In the rows, zero is written as 128.
One turn sends every row of this set to another row. A few are shown first. Where does it send the rows asked after them?
Tumo: [178 112  99 132 103 145 109 103 101 113 142 148 146 110 102 145 173 145
 114 100 139 112 109 107 134 115 143 133 126 121 107  91 120 134 117 150
 101 121 146 162  95]
fipim: [172 108 113 139 109 125 126  93 100 118 145 148 142 107  86 129 187 127
 103 109 120 117  72 121 158 104 100 128 124 131 104  86 106 126 125 147
 121 127 140 131  94]
besiv: [151 133 143 112 135 138 128 107 102 114 127 120 135 131 136 149 182 111
 123 127 117 145  72 116 156 126 129 141 141 116 116 143 133 102 128 127
 111 115 121 123 146]
Fab: [188 102 122 114  94 138 128  81 115 114 115 155 137 117  96 120 151 140
 125 111 140 115  79  99 170 138 110 133 140 142 114 133 111 123 125 139
 116 127 152 129 109]
gora: [156 135 145 121 139 147 145 124 101  99 143 122 154 117 106 136 149 147
 145 122 113 152  79 119 157 108 133 125 140 134 110 150 119 131 129 109
 117 114 140 126 128]
sorez: [151 136 141 100 133 145 125 107 100 113 127 121 128 142 116 145 176 123
 128 129 112 130  93 113 142 136 135 131 151 114 120 129 125  90 138 119
 111 108 124 141 147]
Pani: [175 102 107 117 119 129 107  80 130 123 121 163 125 126 128 125 147 139
 113 121 142 123  89 116 165 121 105 121 131 116 136 123 133 147 129 141
 102 107 122 160 109]
ges: [144 135 128 127 156 143 151 114 115 116 126 128 133 132 105 141 154 150
 111 125 122 142 101 129 139 114 139 119 144 133 114 148 126 126 114 119
 111  89 122 157 139]
lavin: [132 134 131 143 132 142 133 109  93 121 121  90 141  97 119 125 170 157
 128 114 129 142  82 114 138 112 119 122 152 136 119 108 140 106 117 152
 127 131 142 149  99]
vemav: [179  95 112 118 101 137 107  93 118 113 117 144 135 107 103 131 167 152
 120 128 125 112  84 119 166 154 131 130 120 121 104 122 123 160 135 131
 113  94 135 142 104]
levep: [172 102 116 114 116 130 107  99 123 102 109 145 121 108 114 129 175 149
 123 136 137 113  84 121 176 155 130 125 134 118 108 138 118 155 133 125
 123  99 135 135 108]
zuge: [145 122 130 106 134 152 140 119  99 113 119 128 127 135 130 147 176 125
 126 137 119 150  86 118 128 130 132 121 148 120 111 146 146 107 140 119
 116 104 140 131 132]
Bibi: [181 105 126 109  97 148 119  87 119 101 114 163 130 115 107 123 146 139
 126 115 149 110  87  98 169 134 119 132 153 127 102 146 113 124 127 127
 112 119 145 136 120]
Ril: [147 142 139 109 146 123 149 123 106 124 128 123 135 124 108 127 160 144
 130 113 118 151  94 120 155 109 118 132 147 136 105 154 118 122 113 116
 112 124 125 146 146]
Povi: [141 128 136 154 130 140 139 110  83 124 137 115 136 112 102 131 190 137
 112 116 102 138  81 136 143  95 111 135 121 136 118  93 127 121 121 142
 131 125 130 129 108]
meb: [166 110 108 101 115 113 129  97 144 127 110 161 135 106 117 124 158 126
 121 144 126 108  96 108 164 114 119 135 134 146 109 129 115 130 117 131
 101 118 136 139  88]
Pago: [176 109 117 100 118 120 126  98 135 109 113 171 122 117 114 133 163 119
 126 144 124 108 107 112 169 116 126 134 130 136 103 132 106 134 118 120
 106 118 133 135 106]
Kupo: [145 131 134 109 130 157 134 104 115  99 144 129 134 139 118 152 178 119
 125 140 112 149  83 118 133 125 141 128 135 118 117 145 123  98 131 119
 115 106 135 127 122]
sepem: [159 124  91 131 116 132 109 116 114 121 113 127 133 114 108 108 173 145
 117 101 160 106 106 118 136 118 114 149 147 126 114 111 143 132 141 153
 107 123 121 154  88]
tade: [141 144 127 136 127 147 123 123 108 123 139 107 145 123 107 116 187 156
 124 109 139 125 119 131 122 108 118 158 148 131 105 107 140 111 125 139
 110 121 131 152 105]
Soriv: [158 132 104 136 119 135 119 122 119 122 127 111 150 108 116 114 181 148
 128 102 149 112 118 133 129 106 112 158 155 138 110 105 141 125 135 148
 109 119 127 148 104]
Ravir: [154 110 105 140 125 116 133  95 117 117 111 120 131  83 109 120 174 134
 121 121 140 126  64 105 149 116 110 115 144 134 109 108 135 129 122 162
 115 139 139 146  77]
nepug: [167 103 112 114 121 134 109  79 124 112 117 168 116 116 126 134 148 132
 109 126 133 123  78 112 175 116 111 110 134 112 127 136 120 140 124 132
 114 108 120 150 115]
Risoz: [147 118 115 151 123 134 131  98 114 119 117  98 138  75 115 119 173 151
 118 109 135 132  72 112 135 113 116 115 151 141 125 116 135 114 119 156
 116 137 141 139  93]
Tez: [176 118 117 144 105 152 120 101 101 122 145 140 146 107 105 146 171 146
 120  97 121 123 110 115 115  93 130 127 124 124 107  92 130 123 111 144
  98 127 138 167 113]
Nekar: [166 115 115 150 117 132 132  98  99 120 141 119 138 102  90 135 192 135
 108 113 100 120  78 137 148 101 102 130 120 136 114  88 113 127 123 147
 138 127 128 138 106]
Neka: [151 146 148 138 147 149 141 111 104 111 144 129 140 126 103 134 156 148
 127 117 118 129  87 126 157 124 143 126 139 123 131 130 117 133 128 118
 111  95 123 130 149]
kal: [155 131 138 150 121 159 133 100  92 119 152 125 148 118 109 150 173 139
 119 107 117 135 104 116 125  92 136 142 126 125 106  94 136 116 103 147
 106 125 135 163 116]

kal goes to tade
levep goes to nepug
Neka goes to ges
Where do these go?
sepem goes to Ravir
zuge goes to besiv
meb goes to Fab
Risoz goes to Nekar

One turn sends every row of this set to another row. A few are shown first. Where does it send the rows asked after them?
desid: [121 139 125 118 125 115 120 139 127 125 147 144 109 153 140 117 117 123
 147  97 153 115 133 153 129 132 134 133 138 110 140 147 137 141 129 138
 132 143 140 117 149 104 132 115 154 176 133 123 154 131 123 151]
bala: [101 105 118 112 108 100 125 145 110 121 129 150 137 146 132 120 139 121
 143 138 115 131 139 133 137 132 132 123 107 143 109 123 132 132 130 111
 102 135 142 104 127 123 119 122 129 120 145 106 143 132 111 132]
Bab: [123 132 121 122 128 110 123 144 126 125 155 153 113 152 143 109 111 135
 160 106 144 122 132 155 124 143 128 136 132 112 143 143 135 136 127 128
 126 149 142 108 144 113 135 116 156 173 139 126 147 126 122 144]
Difi: [130 142 147 128 135 123 139 106 162  84 110 124 139 128 134 118 118 125
 143 122 144 109 123 125 119 118 115 137 114 114 148 134  97 141 110 123
 128 130 135 129 145 110 138 139 144 131 121 118 117 119 113 144]
tuko: [140 105 110 112 118 139 139 143 134 140 114 135 141 135 134 135 122 123
 159 122 120 145 121 131 104 127 130 101 127 111 131 151 113 137 165 124
 136 107 137 120 122 113 140 132 150 113 121 139 117 132 128 152]
lil: [137 136 132 117 141 116 122 131 134 120 104 119 112 131 136 109 122 105
 123 116 137 147 135 115 135 131 135  98 133 130 124 132 123 150 155 149
 132 112 138  97 150 106 137 139 123 149 112 129 144 104 106 121]
kabi: [131 144 145 128 128 126 139 107 159  85 114 128 141 131 134 115 118 130
 141 125 145 104 127 121 109 119 121 139 109 111 145 139  99 147 114 128
 127 132 135 134 142 111 137 147 154 128 117 126 127 121 111 144]
Vose: [124 134 142 133 105 148 113 110 136 101 107 130 126 138 139  98 133 145
 117 148 126 120 137 109 129 128 130 119 128 136 154 141 133 142 108 116
 113 144 142 134 156 134 137 131 118 125 121 133 123 110 131 122]
fubu: [121 136 148 133 108 144 121 106 136 110 104 126 124 136 141 102 128 139
 115 147 121 122 131 112 130 124 128 117 136 135 153 151 138 134 110 109
 118 141 140 132 154 138 134 127 120 129 125 130 117 113 135 124]
keden: [146 147 112 133 138 119 124 147 110 143 105 148 122 124 127 122 114 130
 140 122 104 123 147 118 130 121 114 112 128 144 119 151 118 121 139 142
 121 142 146 136 120 145 147 114 129 151 146 144 136 131 122 115]
Nipez: [147 122 107 149 107 113 121 121 118 154 138 120 149 156 128 106 116 122
 136 128 154 143 140 124 127 133 112 113 141  95 120 117 140 129 140 146
 122 135 141 110 114 130 116 129 132 147 145 113 113 125 108 151]
Pif: [123 136 145 104 111 103 143 168 141 113 124 127 135 134 128 117 122 134
 154 132 145 112 126 107 122 126 111 136 145 124 128 104 120 133 115  96
 132 118 101 139 120 103 131 133 142 131 130 121 128 119 141 147]
lurol: [143 141 113 132 140 118 125 152 112 135 105 148 124 126 127 123 112 134
 141 124 105 127 153 130 126 127 115 111 132 145 124 150 112 127 144 142
 117 132 138 134 124 148 148 113 144 146 140 149 132 127 122 105]
Tupe: [132 111 109 113 115 146 139 145 129 141 118 131 145 128 127 137 131 118
 158 109 117 142 125 134 106 123 133 104 127 110 124 149 110 143 154 121
 135 105 137 135 121 112 128 130 147 111 126 130 132 141 128 158]
Kufan: [110 100 122 115 108 103 129 152 114 125 130 149 140 152 135 124 136 128
 146 144 113 136 129 143 136 137 131 123 110 138 111 128 125 139 129 109
 102 139 143 107 130 135 122 126 138 120 139 107 146 133 113 118]
dar: [131 137 122 116 114 118 130 134 127 127 117 106 113 163 143 100 109 144
 132 135 125 156 120 122 154 134 127 119 150 135 129  98 130 132 107 114
 141 131 120 147 137 116 116 151 126 123 134 107 103 126 139 130]
Sepe: [131 106 110 113 111 142 138 137 129 142 119 134 146 129 126 135 123 126
 159 118 113 144 123 128 110 126 126 110 140 105 129 139 114 136 163 128
 134 108 130 132 121  99 131 130 147 108 121 131 132 135 129 158]
muper: [128 133 149  99 112 109 144 170 141 109 123 124 133 132 130 119 120 133
 149 133 155 117 122 109 117 133 111 138 144 123 127 104 118 129 119 103
 143 126 105 142 125 107 127 140 140 127 133 124 129 115 138 154]
Zule: [141 133 142 121 134 108 137 127 120 137 119 114 124 120 146 142 128 145
 127 128 144 136 131 135 125 137 117 105 135 118 112 116 133 124 106 117
 157 127 110 153  94 134 123 141 149 134 122 129 114 129 149 145]
nepuz: [141 115 113 150 108 109 120 121 119 141 140 119 148 159 128 110 114 126
 140 131 158 142 142 137 124 140 113 112 143  91 125 113 142 129 142 152
 116 130 136 108 116 133 117 124 143 141 141 113 109 119 108 139]
zime: [122 138 143 131 103 142 117 107 144 103 102 124 124 131 139 104 127 148
 117 149 127 117 137 111 134 128 132 121 128 135 151 144 141 141 110 116
 121 145 136 134 159 141 129 132 122 126 121 128 114 113 128 128]
dab: [132 134 130 131 141 122 125 124 134 121 113 125 109 130 137 102 126 106
 128 125 141 144 137 121 138 142 137 101 138 131 127 135 129 147 154 149
 133 124 137  95 147 103 138 140 121 149  97 131 144 100 111 123]
Rol: [100 106 121 111 109 104 122 145 108 126 132 139 141 144 135 118 140 123
 140 132 118 137 132 134 131 126 126 121 107 138 108 116 138 142 127 112
 103 138 140 109 130 124 119 123 130 116 145  96 148 128 112 128]
nov: [147 145 117 138 139 121 127 144 113 140 104 143 121 120 128 119 113 128
 141 126 112 122 150 123 133 115 111 118 135 146 122 147 115 135 141 149
 114 144 143 138 120 138 151 112 137 151 129 148 145 137 121 110]
Rukas: [117 139 120 119 132 117 129 134 128 126 154 149 112 147 138 110 111 132
 147 103 138 115 137 151 129 140 129 143 141 111 146 143 132 139 130 139
 122 153 141 118 149 100 137 118 153 168 127 125 152 136 117 145]
ranev: [144 112 115 154 107 110 123 117 115 147 135 120 154 144 124 109 117 130
 140 131 156 148 140 129 123 135 110 116 145  92 112 112 136 132 138 149
 120 139 136 116 110 124 113 123 136 136 140 110 125 128 111 145]
tuma: [136 136 145 140 113 137 132 109 137 118 113 117 131 141 157 118 125 118
 124 137 139 126 147 147 139 116  98 150 111 115 133 139 137 139 103 122
 124 127 135 144 122 140 131 137 160 166 123 156 127 123 132 138]
dul: [139 111 111 110 118 143 140 138 135 140 118 137 140 129 131 145 129 117
 155 112 113 139 123 128 111 124 134 101 128 111 129 146 111 133 164 127
 134 108 134 127 120 111 129 139 148 117 125 133 128 142 126 162]
zer: [139 135 132 130 138 121 121 129 141 122 117 126 114 134 138 110 122 111
 134 130 144 152 129 127 138 143 139  96 139 125 121 135 120 144 163 147
 132 114 130  90 153 109 135 142 128 152 110 123 134  97 110 119]
Feg: [101  99 116 117 109 103 129 143 106 126 121 146 139 150 135 116 136 128
 144 139 112 145 133 138 136 135 127 130 111 140 104 121 130 136 129 113
 111 142 139 115 125 119 117 126 133 111 133 105 153 131 117 130]
zuno: [138 136 141 116 130 110 140 135 120 132 125 116 124 126 149 140 121 145
 118 133 145 139 134 136 126 137 118 115 136 117 111 117 133 122 103 125
 162 136 115 159  98 136 122 138 145 130 130 134 116 123 146 147]
rekir: [132 133 126 108 113 116 125 137 125 118 121 115 115 165 144  98 113 148
 126 137 132 157 125 115 147 137 126 117 150 136 122  97 123 134 113 121
 141 131 116 151 140 110 120 149 124 117 132 107 107 121 137 130]
pafi: [146 146 119 129 133 117 124 147 108 142 105 141 124 127 122 122 116 134
 141 112 107 117 152 127 133 118 113 110 130 146 125 142 117 129 130 147
 124 146 147 138 126 142 152 108 135 156 140 142 138 134 118 111]
govoz: [132 135 130 109 107 118 130 145 133 117 116 108 110 155 143 105 109 144
 130 140 126 155 126 119 152 135 127 123 150 138 123 103 128 132 113 120
 145 133 119 153 138 119 117 150 123 117 138 111 104 122 133 131]
daf: [141 135 141 142 109 138 120 105 131 119 115 114 132 140 156 115 125 124
 124 142 140 123 146 142 136 116 105 149 105 114 129 144 138 143 106 135
 124 136 132 148 126 137 136 138 158 159 120 156 124 124 135 138]
tes: [137 139 134 141 110 140 130 110 138 117 109 114 135 136 156 122 122 125
 121 142 142 124 146 137 141 118 105 147 108 112 135 139 139 142 103 129
 130 127 135 144 127 144 131 138 158 156 122 162 124 116 133 143]
Ragav: [131 142 140 124 132 127 137 114 158  87 104 127 139 125 135 123 117 130
 142 128 149 105 125 121 119 120 115 145 105 118 148 132 101 144 112 123
 128 137 132 132 153 117 134 145 150 129 122 124 123 123 116 147]
vod: [123 135 126 119 127 118 126 140 132 125 151 153 111 151 138 117 118 129
 150  99 142 119 134 149 130 137 130 138 134 106 137 143 139 132 133 132
 125 147 139 113 144 109 124 121 152 178 141 125 153 135 123 155]
suso: [132 137 130 126 139 121 123 128 138 115 112 124 111 130 132 109 123 104
 130 120 137 148 139 119 142 139 139  97 132 127 121 130 121 140 157 147
 132 109 138  91 146 101 133 143 118 149 116 129 134  99 105 127]
Nama: [125 134 146 103 108 105 142 167 135 109 131 130 133 137 136 119 122 137
 158 130 148 115 123 110 118 128 113 136 143 124 125 103 118 134 115 109
 143 121  99 150 119  99 129 140 148 128 131 123 138 116 138 146]
nagut: [145 123 115 146 102 120 123 122 118 154 131 116 157 154 123 104 119 124
 135 123 152 145 144 127 122 130 109 109 139  93 113 113 141 135 142 149
 124 132 138 115 120 129 117 123 134 142 140 110 111 124 109 150]
Nuv: [146 131 145 118 126 107 132 134 112 138 126 113 127 123 145 133 125 147
 124 130 142 145 137 133 123 141 120 110 136 120 110 123 131 126 106 125
 161 134 110 161  97 133 125 142 145 132 125 135 118 128 149 144]

zime goes to muper
nagut goes to lil
Zule goes to fubu
Where do these go?
ranev goes to dab
keden goes to bala
lurol goes to Kufan
Vose goes to Nama

